In the rows, 128 means zero.
A single turn carries every row of the set below to another of its rows. Some are shown first; where does it send the rows asked next?
Z113: [114 141 112  84 125 125  96 129 124 123 128 196  94 154 104 140]
Z860: [102 112 135 102  91 107 128 139 109 125 150 165 143 125  83 167]
Z734: [148 111 119  96 100  98  94 126  96 123 146 170 152 118  84 129]
Z814: [ 99 132 126  75 119 115 111 128 116 107 144 183 102 134  96 161]
Z554: [100 120 131  77 116 113 113 129 117  89 149 172 108 131  97 143]
Z280: [130 119 124 166  96 138 118 144 133 151 134 157 124 152  82 150]
Z871: [100 103 141 115  89 114 133 143 118 112 152 153 141 130  84 152]
Z919: [158 111 105  99 124 106  78 103 107 127 139 160 152 130  85 126]
Z454: [ 89 124 136 124 112 138 129 142 140 109 142 163  92 153  95 157]
Z329: [126 113 122  92  90 101 108 136 102 135 139 178 157 131  87 140]
Z319: [166 115 121 154 133 131 105 112 134 134 128 122 143 139  87 139]
Z25: [162 132 113 133 158 139  92 103 140 118 123 138 107 147  98 134]
Z744: [131 143 110 103 137 134  88 122 129 116 130 187  77 151 101 134]
Z840: [168 121 124 127 142 117 121 122 122 109 146 112 145 131 100 140]
Z139: [109 126 123 143  95 136 123 149 135 154 127 173 121 162  90 156]
Z32: [142 135 100 122 149 140  79 105 138 129 125 168  93 161  97 134]
Z944: [173 118 115 113 146 116  88  99 119 114 132 134 142 127  92 127]
Z176: [165 133 118 111 160 122 112 115 127  98 142 122 119 136 108 137]
Z910: [161 131 123 141 152 134 123 124 137 112 139 114 119 146 104 145]
Z945: [ 91 129 132 124 107 134 131 143 134 130 140 169 101 149  90 175]
Z257: [145 110 113 163 112 134 102 121 133 156 131 143 143 154  80 144]

Z25 moves to Z944
Z910 moves to Z176
And these:
Z329 moves to Z139
Z871 moves to Z454
Z919 moves to Z257
Z860 moves to Z945
Z734 moves to Z280

A single turn carries every row of the set below to another of its rows. Some are shown first; where does it send the rows asked next?
Z441: [106 116 141 117 129 143 159 119  92 119 155 104 151 133 147 107 112 135
 112 145 134]
Z610: [129 142 114 121 112 126 128 121 106 122 116 123 140 130 111 134  92  97
 112 123 156]
Z475: [130 150 150 124 118 112 114 135 125 121 147 134 127 172 139 129 189 124
 121 128 132]
Z53: [127 111 109 145 103 151 163 108 119 156 155 134 120 141 121 135 110 120
 114 124 106]
Z520: [116 143 121 124 117 116  94 126 134 146 124 134 144 171 160  94 117 147
 115 142 136]
Z35: [110 132 135 145  98 141 121 166 156 149 129 139 120 133 140 122 125 156
 137 158 132]
Z859: [126 107 182 126 131 133 154 132 133 123 143 121 119  93 134 121 127 157
 110 128 124]
Z739: [126 133 149 136 117  89 136 172 112 126 126 123 140 147  96 139 156 120
 114 134 132]
Z208: [118 140 114 114 102 102 126 110 153 145 126 120 102 137 155 117 138 106
  84 146 104]
Z233: [136 127 131 132 133 113 156 102 146 121 143  84 140 170 150 100 145 136
 109 127 126]
Z703: [160 123 139 107 146 165 132 127 114 118 111 153 141 115 115 117 127 125
 114 120 111]
Z453: [160 144 123 126 136 162 112 120 153 115 149 138 107 147 143 133 140 152
 110 119 117]
Z381: [135  83 114 122 120 136 147 113 161 140 161 134 111 146 128 125 117 152
 117 112 119]
Z848: [183 119 165 111 126 128 127 130 123 133 134 115 128 124 117 116 143 156
 122 137 120]
Z790: [105 149 123 146 124 154 152 142 120 101 113 145 130 126 136 142 148 105
  86 144 125]
Z510: [112 104 155 127 108  94 137 124 150 146 117 139 133 135 153 136 117  95
 129 115 143]
Z667: [123 115 154 128 132 104 114 142 142 133 144 104 156 139  84 127 124 138
  99 147 120]
Z37: [118 125 108 108 137 112 126 116 134  92 135 146 154 134 117 126 138 137
 101  97 155]
Z367: [106 145 122 122 120 135 143 170 138 141 117 147 159 111 117 111 141 136
 141 140 134]
Z717: [ 88 113 108 127 103 128 133 128 125 141 131 133 100 108 156 130 139 129
  77 144 132]
Z705: [115 115 131 113 147 112 141 102 143 134 119 146 122 130 151 170 141 114
 135 104 123]
Z20: [107 123 109 107 136 131 112 126  95 125 124 162 125 146 153 122 152 154
 120 124 102]
Z11: [119 111 101 132 111 117 138 126 102 156 112 121 115 146 164 116 135 135
 102 152  92]
Z79: [131 148 163 124 118 123 130 109 131 132 139 131 123 112 131 117 155 188
 114 139 141]
Z679: [116 161 124 159 127 130 145 143 130 112 119  90 119 149 124 129 101 142
 102 148 119]
Z218: [132 147 111 145 127 137 141 157 132 127  91 125 124 119 129 126 144 173
 117 155 128]
Z923: [155  98 108 120 127 127 177 106 120 132 142 103 126 135 134 135 140 125
 124 111 133]
Z878: [136 142 181 129 131 117 135 140 131 127 140 128 126 172 134 127 113  97
 115 128 110]
Z711: [123 108 144 126 120 110 117 151 164 128 132 144 134 130  92 131 155 122
  85 127 148]
Z817: [137 129 110 112 111  78 117 118 124 133 104 141 114 146 133 152 125 112
 122 110 139]

Z35 moves to Z510
Z233 moves to Z679
Z790 moves to Z37
And these:
Z53 moves to Z367
Z923 moves to Z218

A single turn carries every row of the set below to another of its rows. Some are shown first; where does it send the rows asked next?
Z248: [147 148  95 154 114 136 109 135 170 109 131 132 123]
Z956: [127 127 115 117 115 130 110 132 109  80 113 115  92]
Z477: [131 130 108 134  71 142 121 129 102 115 108 119 133]
Z782: [123 117 138 120 126 117 135 112 168 154 134 100 136]
Z89: [122 128  72 136  79 136 117 141 144 129 124 116 120]
Z951: [156 131 122 125 129 114 105 146 174 101 124 132 114]
Z857: [127 126 152 132 126 125 136  93 149 138 141  99 138]
Z527: [125 127 145 128 144 125 125 150 122  85 154 110 129]
Z855: [113 106  88 128 101 141 130 137 145 160 146 124 125]
Z484: [106 130 125 147 142 132 140 151 152 103 159 109 108]
Z135: [145 154 109 165 102 156 120 127 137 131 112 126 122]
Z680: [135 106 134 115 117 127 135 117  99  94 130 119 150]
Z323: [126 103 141 126 132 119 144 108 137  88 154 115 112]
Z479: [125 130 132 126 106 126 122 122 139  89 131 141 171]
Z766: [ 96 129 113 150 116 146 140 164 149 140 146 121 116]
Z33: [122 132 138 143 135 140 124 109 147 149 152  96 103]
Z170: [108 127 125 131 102 149 126 171 117 145 133 131 141]
Z926: [127 139 149 147 120 139 120  96 139 100 161 123 133]
Z608: [130 134 142 136 113 130 130  92 138 122 141 111 164]
Z784: [118 118 116 119 131 128 129 142 152 168 116  99 123]
Z962: [129 130 104 114  99 141  97 139  98 102 113 122 105]
Z700: [118 129  94 121  87 145  97 145 120 122 121 133  97]
Z977: [120 117 112 109 112 119 128 150 147 132 103 127 165]
Z976: [128 108 102 116  97 140 127 136 104 139 126 124 159]
Z845: [126 117  92 125 105 116 114 138 170 117 143 108  88]
Z874: [109 126  98 127  96 138 110 141 144 111 126 132  76]
Z707: [159 125 154 117 126 120 113 143 142 118 101 127 109]
Z551: [141 120 149 120  93 125 120 118 101  94 116 112 109]
Z915: [115 125 111 125 113 129 118 133 138  86 121 121  74]
Z877: [137 113 139 115 114 110 116 124 144  95 138 105  81]
Z43: [112 103 114 134 122 128 140 120 165 129 164 118  96]
Z536: [122 118 119 115 114 116 129 123 169 149 129 114 161]
Z254: [126 129 122 125 105 124 126 110 151 129 134 120 179]
Z686: [153 140 145 142 109 145 122 132 119 136  93 123 114]
Z760: [126 125 145 118 120 135 117 163 100 111 138 125 150]

Z323 moves to Z976
Z248 moves to Z707
And these:
Z170 moves to Z484
Z608 moves to Z536
Z926 moves to Z977
Z477 moves to Z845
Z956 moves to Z700

